In the data rows, 128 means zero.
Here are some points:
[  0 122 186 116 109 159 185 156 106 141 210 131 128]
[229 117  27 147 173 151 108 158 194  78  96 128 155]
[137 125 166 153 114  97 125 125  73 181 117 120  84]
[ 86  95 153 170 132 110 163 120 141 105 164 115 160]
[ 90 134 116  84 122 136 116 108 149 124 125 167 133]
[120  86 123 164 102 122  97 109 138 121 140 115 123]
[ 41  59 166 133  76  96 152 115  85 189 150 119 159]
[159 125 114 126 167 161 101 166 175 108  96 106  90]
[170 121  98 230 200 156  64 176 255  51 159 107  81]
[120 114 139 147  55 103  98 128  60 206  98  62 124]
[227 184  65 207 184 109  66 152 255 108 115 129 109]
[ 84 155 188  91  87 102 149 108  91 200 138 150 153]
[140 112 105 211 187 153  75 178 255  65 156 106  88]
[169 116 144 169 138 106 126 124  85 129 130 123  81]
16 more points follow, each with its number after it:
[164 166  72 154 143 133  80 137 200 129 148 202  98] 0
[182 101 127 129 195 125 139 139 157 120  93 157 102] 1
[ 20  75 232  93  87 100 228 135   0 244 163 139 121] 2
[ 38 121 171  75  82 125 219 138  38 194 158 115 193] 3
[ 31  66 187 139  85  91 156 115  79 180 157 110 136] 4
[135 152  73  55  81 137 100 106 144 151 118 168 197] 5
[ 25  65 147  86  88 108 157  91  78 132 129 136 166] 6
[ 68 141  84  45  97 154  97 121 152 141  92 157 143] 7
[ 76 147 143 104 102 117 153 106  80 148 119 141 132] 8
[133 165 171  98  89 160  99 127 107 131 117  67 124] 9
[103 141 221 127  94  72 119  62  89 153 132 125 127] 10
[136 107 175  96 153  89 227 128  80 184 139 148 200] 11
[194 184 126 165 135 111  76  92 111  99 102 136  61] 12
[  0  53 202  17  58 117 149 121  58 238  90 110 146] 13
[161 161  67  96 102 126 110 113 109 141  86 141 160] 14
[112 134 114  44  65 129 132  93  93 175 132 172 198] 15
Which of these numbered points is nearest to each point below, ignoring the direction in which the first points spread most? Its number follows each.
[198 161  59 162 144 141  60 136 219 123 152 196  96] > 0
[151 168  75  65  92 127 115 111  94 157  83 148 167] > 14
[ 67 156 152  87 113 110 161 109  95 156 121 143 149] > 8
[ 30  68 197 142 103  84 206 119  85 170 177 112 189] > 4
[255 171  86 223 214 102  62 108 230  28 102 131  90] > 10
[119 152  53  68 120 156  59 115 198  89  77 153 127] > 7
[  0 109 203 129 106 149 202 151  98 148 217 115 138] > 4
[ 11 131 189 128 114 152 178 143 121 119 209 124 133] > 4
[216 200  78 134 137 137  75 103 164  60  95 117 132] > 14
